Here are some numbered points:
array([-0.31, -0.67,  0.02,  1.29,  0.44, -0.03,  0.20, -0.02, -0.69, -0.16,  1.31, -0.56, -0.78, -0.13, -0.31, -0.29]) 0
array([-1.37, -0.96, -1.80, -0.16, -0.41, -0.93,  0.47,  1.43,  1.79,  0.77, -0.64, -0.02, -0.40, -1.18, -1.08, -1.66]) 1
array([ 1.49,  0.78,  0.98,  0.66,  0.28,  1.65,  0.08,  0.07,  0.26, -2.59, -0.47,  0.91,  0.26,  2.30,  2.50, -0.51]) 2
array([ 0.16,  0.11, -1.17, -1.42,  0.03, -0.08, -0.46, -0.10,  0.08,  2.31, -1.09, -0.73, -0.74, -0.55,  0.62,  0.19]) 3
array([ 2.72,  0.76,  2.58, -2.28,  0.91,  0.23,  0.86, -0.32, -1.67, -0.48, -1.05,  1.25,  1.27,  4.56, -0.31,  0.69]) 4
array([ 1.39,  0.53, -0.96,  0.31,  1.69, -0.41,  1.89,  0.27,  0.92, -0.81,  1.32,  0.48, -0.30, -0.03,  1.31, -0.33]) 5
array([-2.30,  0.06, -0.61, -0.93, -0.58,  1.19, -3.07, -1.42, -1.52,  0.12,  0.44, -2.12, -0.12, -1.37, -1.21, -0.13]) 6
array([-0.36, -0.85, -0.95,  0.18,  0.24, -0.10,  0.33,  1.48,  0.80,  0.23,  0.53,  1.09,  0.38, -2.08,  1.93,  0.59]) 7
array([ 0.12,  0.05,  0.43,  1.15,  0.61,  0.23,  0.53,  0.94,  1.34, -1.21, -0.20,  1.38,  0.08,  1.33,  1.92, -0.19]) 8
array([ 1.01, -0.44, -0.66, -0.97,  0.03,  0.85,  1.04,  1.34,  0.23,  0.19, -0.22, -0.02,  1.25,  1.70,  0.90, -0.16]) 9
array([ 1.57, -0.76, -0.11,  1.27, -0.51, -0.44,  0.75,  0.67, -0.29, -1.30,  0.72,  1.32,  0.67,  0.09,  1.02,  0.31]) 10
Which two points above are nearest to each new point by angle? Their numbers follow each, nearest first.
array([ 0.83, -0.39,  0.10,  0.43,  0.87,  0.19, -0.05,  0.10,  0.10, -1.73, -1.26,  0.50,  0.52,  1.68,  0.79,  0.08]) 2 8
array([-1.42,  0.83, -0.66,  0.66,  0.63,  0.03, -0.30,  0.32,  1.10, -0.38, -0.29, -0.83, -1.32,  0.61,  0.48, -1.77]) 1 8
array([-0.66,  0.18, -0.24, -0.85, -0.28,  0.02, -0.96, -1.38, -0.36,  1.01, -1.13, -1.21, -0.82, -0.48, -0.97, -0.60]) 6 3
array([ 0.24,  0.29,  0.05,  0.49, -0.94,  0.24, -1.39, -0.87, -2.40,  1.58, -1.20, -0.06, -0.23,  1.24, -2.79, -2.23]) 6 4
array([-0.04,  0.33, -1.65,  0.45,  1.59, -0.18, -2.30, -1.57, -1.05,  1.50,  1.69, -0.43, -0.58, -1.89, -0.37, -0.91]) 6 0
array([-0.78, -0.35,  0.58,  0.46, -0.69,  0.80,  0.37, -0.30, -0.39, -1.31,  0.19, -0.30,  1.83,  0.79, -0.54, -0.19]) 2 4
array([-1.19,  1.07, -0.28,  1.30,  0.08, -0.32, -1.41, -1.44, -0.83, -0.95, -0.24, -0.63,  0.14,  0.16, -0.48, -0.33]) 6 0
array([-1.83, -1.52,  0.21,  1.25, -1.13,  0.13, -0.73, -0.24,  0.13,  0.38, -0.06,  0.08,  0.08, -1.69, -1.36,  1.36]) 6 1
array([-0.23, -0.67, -0.11, -1.10, -0.10, -0.76, -0.33, -0.46,  0.80,  0.81, -0.50,  0.03, -1.01, -0.03, -1.45, -0.47]) 1 3
array([ 0.82,  1.13, -0.16, -0.73, -0.41,  0.61,  0.53, -0.17, -1.63,  0.53,  0.33, -0.22,  0.28,  0.15,  0.92,  1.30]) 4 9
array([-0.65, -0.57,  0.20, -0.38, -1.24,  0.35,  1.28, -0.13,  0.71,  0.57, -0.17,  0.32,  0.24, -0.65, -0.41,  0.89]) 1 7
array([-0.73,  1.95,  0.51, -1.94, -0.30, -0.71, -0.83, -2.37, -0.55,  0.81, -1.33, -1.10, -1.35, -0.47, -1.44,  0.07]) 6 3
array([ 1.16,  0.82,  0.33,  1.47,  1.06, -1.22,  1.06,  1.29, -0.93,  0.89,  2.18, -0.11, -0.34,  0.27,  1.07,  0.64]) 5 0
array([-2.25,  0.39,  1.19, -1.08, -0.12, -1.15, -0.72, -1.06, -1.25,  1.54, -0.36, -1.48, -1.05, -2.00,  0.09,  0.40]) 6 3
